Named moves, each a turn or a mirror, and the order they were made in; the first pair answered
C (before |-> after):
[-25.0  16.6   6.8   8.4   7.9 -27.9 -11.2   7.1  -7.1   1.8  28.5  15.5
  -4.9  10.3 -23.2  19.3  -3.7  -3.0] |-> [ 15.0  -1.9 -20.0  -9.9   8.2 -25.1  11.9  -9.5 -14.9   2.5  -7.9  15.0
 -24.3  16.8  23.6 -14.0  -0.5   9.9]
[ 17.6 -26.8 -34.1   9.5 -10.3  -9.4   6.5 -14.3 -18.2  42.1 -26.8  -4.0
 -20.3  19.1  40.0 -10.0  32.0  22.2] |-> [-36.0   2.2  15.0  31.0 -11.5  -8.5 -18.4   1.9  -7.7  33.3  29.7  -4.4
  17.1   7.6 -37.4  37.2  26.8  -0.5]
[-24.1  -1.1  -8.5 -27.3  -5.6 -16.2 -10.5   1.9  -2.6  10.1   5.1 -19.6
  -0.7  -5.1  -8.1   0.6  43.9   5.6] |-> [-23.1  -1.3 -11.5 -29.6  -5.6 -12.5 -11.6   5.8  -4.5  11.4  -6.3 -22.5
  -3.3   2.0  -5.0  -0.8  44.8   9.3]
[ -3.3 -39.9  23.3 -29.1  -0.3  -2.6 -22.4 -16.2  31.5 -21.9  40.9 -11.3
  -9.1  34.5   1.7  10.7  21.9 -11.2] |-> [ 12.4 -41.4  12.8 -37.3  -0.5  -4.4 -18.6 -17.9  28.3 -26.7  24.1 -13.4
 -16.4  36.6  24.3   1.4  23.5  -6.3]
S (before |-> after):
[-44.6   8.7  16.9  11.0   0.0   1.8 -22.6  -4.2  -8.0  -3.9  21.7 -26.8
   7.4   5.5 -55.2  28.4  19.6  -6.0] |-> [-55.2   3.0   1.7  22.7  -3.6  -5.1 -19.5  -6.7 -15.2   4.6  13.2 -25.9
   2.2  -2.6 -43.9  28.1  22.5  -6.7]
[  4.2   4.1  24.4   8.7  -0.2  -0.5  11.9  10.2  25.2  -8.2  17.3   1.1
   8.6  -8.1  -0.8  -1.6 -30.8   3.7] |-> [  2.3  -7.1  21.1 -12.2   0.2  -5.6  -2.8  17.4  19.8  10.3  23.3   2.0
  17.1   4.5   1.8   9.8  -1.9  17.4]
[ -4.9 -34.5   6.6  62.6  -3.2   1.1   3.3 -15.3  25.5   1.1   8.6  39.1
 -14.8   0.4   3.3  15.9 -21.6  23.7] |-> [  5.2 -30.2  30.2  41.7   1.2  10.0  -1.1 -11.9  36.6 -18.3  23.9  36.0
  -9.6   8.4  -3.4  10.5 -33.8  10.2]
Z (before |-> after):
[-10.7  32.0  -9.6  10.3  -4.6  -2.1  10.8  -8.8 -14.8 -10.9 -14.7  -9.4
  -4.6 -17.8  -7.9 -21.1  -8.8 -19.5] |-> [-11.7  29.4  -9.2   7.3  -3.1  -2.2   8.5  -2.6 -16.1  -7.8 -17.8 -11.5
  -1.3 -16.3  -7.4 -23.3  -6.7 -18.1]
[  6.6 -18.9  29.6  23.4   0.0   7.8   9.1 -33.1  24.7   2.5   4.0   8.8
  -6.6  11.8 -15.8   7.1   2.5  12.8] |-> [ 24.5 -15.4  22.0 -14.4   1.6   6.8  11.2 -16.6   7.5  27.0 -19.6   4.1
  -4.8   8.4   1.8 -10.9  21.6  27.0]
[  2.2   7.7 -26.3  -0.6  11.1   6.4   8.2  12.5  -2.3  12.6 -16.3  10.6
  -7.0   2.5   7.7  -4.1 -17.9 -15.8] |-> [ -3.7   3.2 -16.0  14.2  12.5   8.8   6.2   8.8   6.7   1.1  -3.4  12.2
  -6.8   4.4   0.3  -2.1 -25.5 -18.7]
K (before |-> after):
[-17.5  14.0   0.9 -14.8   9.6   5.6 -16.5  -3.3 -29.5  -6.9  26.7  14.9
  20.3  -6.1 -22.7  10.2  -2.4 -11.2] |-> [ -5.8   9.9  11.2 -26.7  12.4   7.9 -20.0  -0.4 -25.9 -17.0  28.5  11.8
  14.7  -4.7 -15.9   7.6  -3.7 -17.0]
[  0.2  16.0  -0.7  -2.3   4.8  -2.1  16.9  26.5 -17.2  14.8 -25.9   0.2
  10.5 -15.2  -1.6  -8.8   1.8   1.8] |-> [ 13.7  14.4  10.6  -7.4   4.9   1.6  17.2  21.4  -3.9   3.7 -12.9   8.4
   4.8 -10.4   2.1 -15.2 -13.4  -1.9]
[-47.2   8.9  13.9  18.7  -6.8  10.8 -21.4  16.5  -2.8   6.5   4.5  -4.3
  24.1  -3.9 -44.9  35.7  12.4   2.4] |-> [-22.0  14.4  20.7 -40.9   5.8  17.9 -18.9  19.3  -1.5  -9.6  -3.7 -33.2
  20.3   5.5 -29.1  -2.8  16.7 -14.5]
[ -7.9  -1.9 -37.0  -9.6   7.6  -6.9 -19.0  -4.6 -16.4  15.3 -29.3 -17.4
  29.9 -27.8 -28.1 -14.8  22.4  -3.9] |-> [ 38.2 -10.3  -2.0 -29.9  17.4   6.7 -12.9   4.1  12.5  -7.4 -14.9  -6.3
  20.8 -20.0 -19.2 -41.2 -12.0  -8.0]
Now pairs of rows:
Between the rows of a pair lie 2 to 4 moves.
[ 21.4  -8.7  -4.3 -11.8  -1.6   8.4  16.9  -6.2   9.8  -0.4 -25.6   7.6
  -1.1   1.4  33.8 -35.2   0.6  25.3] |-> [ -0.9 -22.4   4.7  26.5  -8.2   1.2   0.4 -11.3  23.0  11.3   5.2  28.9
   6.9   5.9   9.3   9.6  -2.4  38.2]	Z, S, Z, K
[ 20.0  -7.7 -35.4 -17.8  -8.8  -1.6  10.9 -15.3 -11.5   6.1 -26.8  -6.7
 -13.7  16.7  33.7 -14.4   6.6  -5.3] |-> [  9.1  10.0  14.4  14.4  -6.8   2.4  -5.3   5.8   8.9  25.9  15.9  26.8
  16.4  -3.2 -32.3  31.9 -14.4   5.8]	C, Z, K, K
[ 20.2 -23.9  18.8 -25.8   1.3   5.9  -8.5 -18.4  19.8 -28.1  10.8  -8.4
  -2.2  31.3  20.2 -14.0  -0.2  -3.3] |-> [  5.4 -37.3  11.6   0.0  -8.0  -3.9 -21.8 -14.1  22.9  -0.2  20.3   6.9
   6.2  30.5  13.7  23.7  20.8  18.0]	C, S, K, K
[ -8.9  -3.5  35.4  23.6   3.5  16.4 -12.4  -0.7  29.4 -44.4  23.5  26.4
  -4.2  -1.3   4.7  11.1 -14.3 -20.6] |-> [-10.9   8.0  47.3   8.4   4.7  14.5 -15.3   8.6  24.9 -31.6  33.6  28.2
   5.5  -9.7  -6.1  16.6  -4.4 -21.4]	C, Z, C
[ 11.1 -19.8 -15.8   6.1  -2.5  -5.8   5.0 -22.1   8.3  -6.8 -12.1 -10.8
 -13.9  15.4  27.4  -6.7   5.4   6.7] |-> [-21.6  12.5 -12.5  40.8  -4.4  -5.4   3.4 -14.3  -0.6  -1.1  -7.2   0.3
  -0.9  -9.0  -5.2  13.8  -3.5  -6.6]	C, Z, S, Z
[  9.2   0.0 -14.3 -20.8  13.7   0.6  13.5  -8.0  -4.1 -13.4 -22.3 -14.4
 -10.2   5.3  20.8 -33.8   7.9 -17.2] |-> [-24.1  16.3 -25.4   5.2   8.2  -9.6   2.2  -0.4 -23.7  16.9 -22.1  -8.3
   5.9  -9.3  -6.6   6.6  28.6   0.4]	K, C, K, Z
[-22.7   8.7  -6.0 -43.3  -3.7 -17.1 -12.2  -0.9 -18.2  24.6   8.6 -34.9
  19.8  12.1  -5.3  20.9  61.2  10.1] |-> [-35.7   1.2  -0.2 -31.8  -3.6 -16.4 -12.1  -9.1 -18.8   8.8  23.8 -39.0
  24.9  13.7 -10.3  27.5  54.3  -7.4]	K, Z, K, K
[ 36.9 -20.3  -3.2   2.5  -0.1   6.9  11.9  -4.9   7.6   1.5 -22.1  13.7
  -9.5  -0.3  31.0 -21.7 -16.2  17.5] |-> [ -2.7 -14.5 -22.1   4.6  -9.5  -8.1  -2.3  -2.8 -13.9  30.2 -23.3  10.4
   4.9  -2.9  14.7  12.7  24.6  31.3]	Z, S, K, Z
[  0.3  19.4 -23.0  10.1  -2.4 -19.7  18.6  22.4 -25.1  20.5 -38.3   0.0
   2.1 -28.6  -5.5 -32.6 -11.7   3.6] |-> [ 28.6  13.4   8.6   2.8   7.9  -8.1  19.8  26.8   8.9   9.6 -15.1  13.1
  -1.4 -22.5 -10.8 -35.0 -38.8   0.1]	C, K, K, C
[ 29.1   1.4 -12.1 -30.5 -14.1  12.6 -19.2   8.7  -3.4  16.4 -25.3   4.8
 -15.7   6.3  18.4 -17.2  -6.5  16.4] |-> [ -7.4   8.3   2.8  36.4 -16.5  13.7 -21.3  -7.7  10.3  -9.9   7.0  14.2
 -11.3   4.2 -22.6  14.7 -43.2  -2.3]	K, K, Z, S
